First come named moves, each a turn or a mirror, each shown by rows before and after it. For each pair of rows after them, which moves, in which order, take the first row to the second? The first pair is done for you.
move L:
|  0.16 | -1.47 | -5.53 | -0.04 | -0.66 | -0.02 |  3.37 |  1.96 | -1.19 | -2.76 | -2.91 | -3.61 |  2.03 | -3.07 |  1.64 |  2.85 | => |  0.04 | -1.35 | -5.49 |  0.56 | -0.73 | -0.46 |  3.64 |  1.46 | -1.28 | -2.99 | -2.98 | -3.27 |  1.67 | -3.02 |  1.23 |  2.56 |
| -0.77 | -0.04 |  1.76 | -0.13 |  2.74 |  0.33 |  0.57 | -2.22 |  1.94 | -3.97 |  5.03 |  2.19 | -1.44 |  2.67 | -1.54 | -0.46 | => | -0.35 |  0.35 |  2.25 | -1.61 |  3.72 |  0.60 | -1.79 | -0.60 |  1.91 | -3.03 |  5.80 |  0.96 | -0.16 |  2.15 | -1.37 |  1.27 |
| -0.60 |  0.28 |  0.00 | -1.26 | -1.48 |  1.04 |  2.05 |  0.43 | -0.55 | -1.31 | -2.93 |  1.86 |  0.22 | -1.67 |  0.20 | -1.31 | => |  0.03 |  0.71 |  0.51 | -2.33 | -0.38 |  1.25 |  0.19 |  1.80 | -0.60 | -0.80 | -2.26 |  0.46 |  1.86 | -2.51 |  0.55 |  0.26 |
|  2.10 | -2.13 |  0.43 | -1.14 | -0.64 |  3.39 | -0.03 |  1.44 | -0.54 | -0.13 | -2.94 | -1.45 |  3.23 | -2.28 | -0.35 | -0.33 | => |  1.47 | -2.59 | -0.30 |  0.02 | -1.74 |  2.77 |  2.04 | -0.57 | -0.22 | -0.87 | -3.65 |  0.18 |  1.94 | -1.52 | -0.80 | -2.41 |
move U:
| -2.03 |  2.06 | -0.65 | -0.82 | -0.51 |  0.28 |  0.05 | -0.09 | -1.00 | -0.71 |  3.44 |  1.27 | -0.05 | -0.10 |  1.09 |  0.23 | => | -1.60 |  1.32 |  0.62 | -1.11 | -1.54 |  2.45 | -0.50 |  0.83 | -1.61 | -0.11 |  1.04 |  0.91 |  0.83 | -1.90 |  1.14 |  0.53 |
|  2.36 |  0.39 | -0.07 |  0.56 |  1.34 | -0.07 |  2.63 |  1.74 |  0.41 |  0.84 |  1.09 |  3.30 | -1.49 | -0.77 | -3.03 | -0.85 | => |  2.64 | -0.10 |  0.58 |  0.29 |  1.04 |  1.23 |  2.44 |  1.94 | -0.50 |  1.54 | -0.24 |  3.32 | -0.98 | -1.57 | -2.95 | -0.80 |
| -1.72 |  2.58 |  3.62 | -1.17 | -2.58 | -0.88 | -2.55 | -0.08 | -1.70 |  0.58 |  0.65 |  3.69 |  0.04 |  1.77 |  0.94 | -2.27 | => | -1.39 |  2.59 |  3.69 | -1.17 | -2.90 | -0.57 | -2.58 |  0.24 | -1.54 |  0.46 |  0.06 |  3.59 |  0.13 |  1.47 |  0.94 | -2.17 |
|  1.15 | -0.37 |  3.70 | -0.17 |  0.53 |  1.39 | -3.47 |  0.35 |  1.09 |  2.78 | -0.54 |  2.19 | -0.39 |  0.31 | -0.86 | -0.88 | => |  0.72 |  0.27 |  2.78 | -0.22 |  1.23 | -0.54 | -2.88 |  0.04 |  1.80 |  2.17 |  1.92 |  2.45 | -1.53 |  2.09 | -1.01 | -1.19 |
move B:
|  2.79 | -2.49 | -5.01 |  1.81 |  2.36 | -1.88 |  3.03 |  1.26 |  1.74 |  0.77 |  5.33 | -2.11 |  1.18 | -0.78 | -2.21 |  0.34 | => |  3.06 | -3.17 | -3.29 |  2.39 |  1.96 | -2.47 |  2.58 |  0.06 |  2.24 |  1.94 |  4.62 | -0.11 | -1.47 |  1.09 | -3.27 | -1.32 |
|  0.81 | -1.98 |  1.67 |  1.50 | -0.05 | -1.33 | -2.14 | -0.16 | -0.17 | -1.38 |  0.36 |  2.73 | -0.43 | -0.92 | -0.69 | -3.02 | => |  0.57 | -1.29 | -0.12 |  0.39 | -0.37 | -0.71 | -1.63 |  1.45 | -0.89 | -2.57 |  1.04 | -0.54 |  2.70 | -3.51 |  0.54 | -0.26 |
|  0.30 | -5.25 | -3.19 | -0.17 | -1.42 |  1.48 |  1.73 |  0.85 | -1.24 |  0.62 | -6.65 | -7.60 | -0.95 | -2.53 |  1.46 |  5.49 | => |  1.00 | -6.70 |  0.48 |  2.39 | -1.83 | -0.13 |  0.74 | -2.07 |  0.16 |  3.47 | -7.81 | -1.82 | -6.73 |  2.32 | -0.87 |  0.68 |
move D:
|  1.76 | -1.45 | -2.68 |  0.43 |  3.23 |  1.02 |  1.34 | -0.55 |  1.49 |  2.94 |  0.07 |  1.72 | -4.58 |  0.55 | -2.09 | -0.67 | => | -2.16 |  0.40 | -3.43 |  0.59 |  0.21 |  0.31 |  4.60 | -2.14 | -0.09 | -1.74 | -0.43 |  3.03 | -3.20 | -0.06 |  0.33 | -2.56 |
| -2.40 |  1.49 | -0.14 |  0.30 | -1.11 | -1.68 |  0.98 | -1.14 | -0.79 | -3.23 |  0.70 | -0.63 | -0.04 |  0.44 |  1.58 |  0.65 | => |  0.28 |  2.27 |  1.55 | -1.40 |  0.63 | -0.89 | -2.08 |  1.78 | -0.25 | -0.86 |  2.25 | -0.35 |  1.63 | -1.01 |  0.77 |  1.33 |
|  0.97 |  0.03 | -1.23 |  0.09 |  3.57 | -3.43 | -0.89 | -0.07 |  1.96 |  2.34 |  2.66 | -3.90 | -2.26 |  3.11 | -1.67 |  3.40 | => | -3.16 |  1.31 | -2.20 |  0.61 |  0.01 | -4.20 |  2.64 | -2.55 |  0.67 | -2.46 |  1.66 | -3.03 | -1.63 |  3.13 |  0.90 |  1.59 |
|  2.51 | -2.82 | -0.59 |  2.55 |  1.04 | -0.24 |  0.07 | -0.99 |  0.34 |  3.77 | -0.44 |  1.25 | -2.59 |  1.80 | -2.16 | -0.85 | => | -1.70 | -0.45 | -0.92 |  2.71 | -2.47 | -0.85 |  3.52 | -2.83 | -1.11 | -1.69 | -0.99 |  2.18 | -0.85 |  1.21 |  0.51 | -2.47 |
Now pairs of rows:
Each pair is 2 to 3 moves apart.
| -1.70 | -2.37 | -0.46 |  2.71 | -2.83 |  2.59 |  2.43 | -2.84 | -2.09 |  1.94 | -3.75 | -1.07 | -2.03 |  1.49 |  0.89 | -2.25 | => | -1.95 |  1.70 |  4.24 |  0.06 | -2.70 |  3.15 | -1.23 | -0.10 | -2.48 |  1.59 | -1.75 |  2.72 |  0.80 | -0.73 |  1.30 | -3.96 |  D L B
|  0.01 |  0.85 |  5.52 | -2.04 |  0.12 |  3.05 | -2.64 |  2.74 | -1.79 |  0.25 | -1.79 |  2.55 |  4.56 | -4.68 | -1.05 | -0.56 | => |  3.73 | -2.56 |  2.76 | -0.21 |  2.15 |  3.35 | -1.86 |  3.30 | -0.78 |  3.45 | -1.86 |  0.88 |  2.61 | -4.42 | -3.81 |  0.37 |  L B D
|  0.18 | -3.98 | -2.80 |  4.15 | -1.01 |  0.84 |  2.13 | -2.56 |  0.71 |  0.34 | -3.85 | -3.62 | -3.95 |  1.92 |  1.64 |  1.05 | => |  0.88 | -3.30 | -2.97 |  1.96 |  0.28 |  1.94 |  0.06 |  0.37 |  0.38 |  1.21 | -3.00 | -6.54 | -1.06 |  0.08 |  2.57 |  4.31 |  B L
|  0.64 | -2.08 |  1.60 |  1.19 |  1.04 | -0.20 | -0.52 | -1.41 |  0.88 |  2.12 | -2.49 | -1.82 | -2.20 |  3.44 |  0.04 |  0.60 | => | -0.44 |  0.98 |  1.28 | -1.38 |  0.20 |  1.25 | -0.40 |  0.95 | -0.45 | -1.17 | -0.73 | -3.24 |  3.58 | -0.87 |  2.09 |  2.37 |  B D D
| -3.61 |  1.03 |  4.31 | -1.74 |  1.55 | -5.03 | -3.68 | -2.19 |  1.60 |  1.05 |  2.11 |  3.67 | -3.78 |  8.23 | -0.27 | -1.00 | => | -3.98 |  1.82 |  0.62 | -5.10 |  0.51 |  0.80 | -3.62 |  2.71 | -2.21 | -1.50 | -0.48 | -4.46 |  6.01 | -0.99 |  3.14 |  6.38 |  B U
| -0.76 |  1.89 |  0.63 | -2.00 | -2.78 |  0.20 |  1.14 | -0.39 | -1.79 | -1.89 | -1.45 |  0.83 |  0.88 |  1.16 |  2.82 | -0.77 | => | -0.64 |  2.77 |  1.28 | -2.81 | -0.96 | -1.18 | -0.58 |  0.66 | -0.88 | -1.10 |  1.11 |  0.34 |  0.84 |  2.47 |  2.79 |  0.19 |  B L U
|  1.70 | -2.95 |  0.74 |  0.08 |  2.24 | -2.22 | -0.89 | -1.45 |  2.38 |  2.00 |  1.15 | -0.67 | -5.95 |  5.07 | -2.04 |  0.00 | => |  1.33 | -2.15 | -1.91 | -2.26 |  1.38 |  1.40 | -0.15 |  1.91 |  0.12 | -0.23 |  0.27 | -6.66 |  1.00 | -1.07 |  0.70 |  5.37 |  B U
| -0.83 |  0.42 | -0.89 |  2.17 | -2.90 |  1.26 |  4.31 | -0.66 | -0.71 |  0.26 | -1.17 |  5.30 |  0.11 | -1.53 |  0.23 | -3.58 | => |  1.66 |  2.38 |  0.96 |  0.80 | -0.39 |  1.49 |  1.29 |  2.16 | -0.03 |  2.25 |  2.03 |  6.37 |  1.32 | -2.46 | -0.98 | -3.12 |  U D
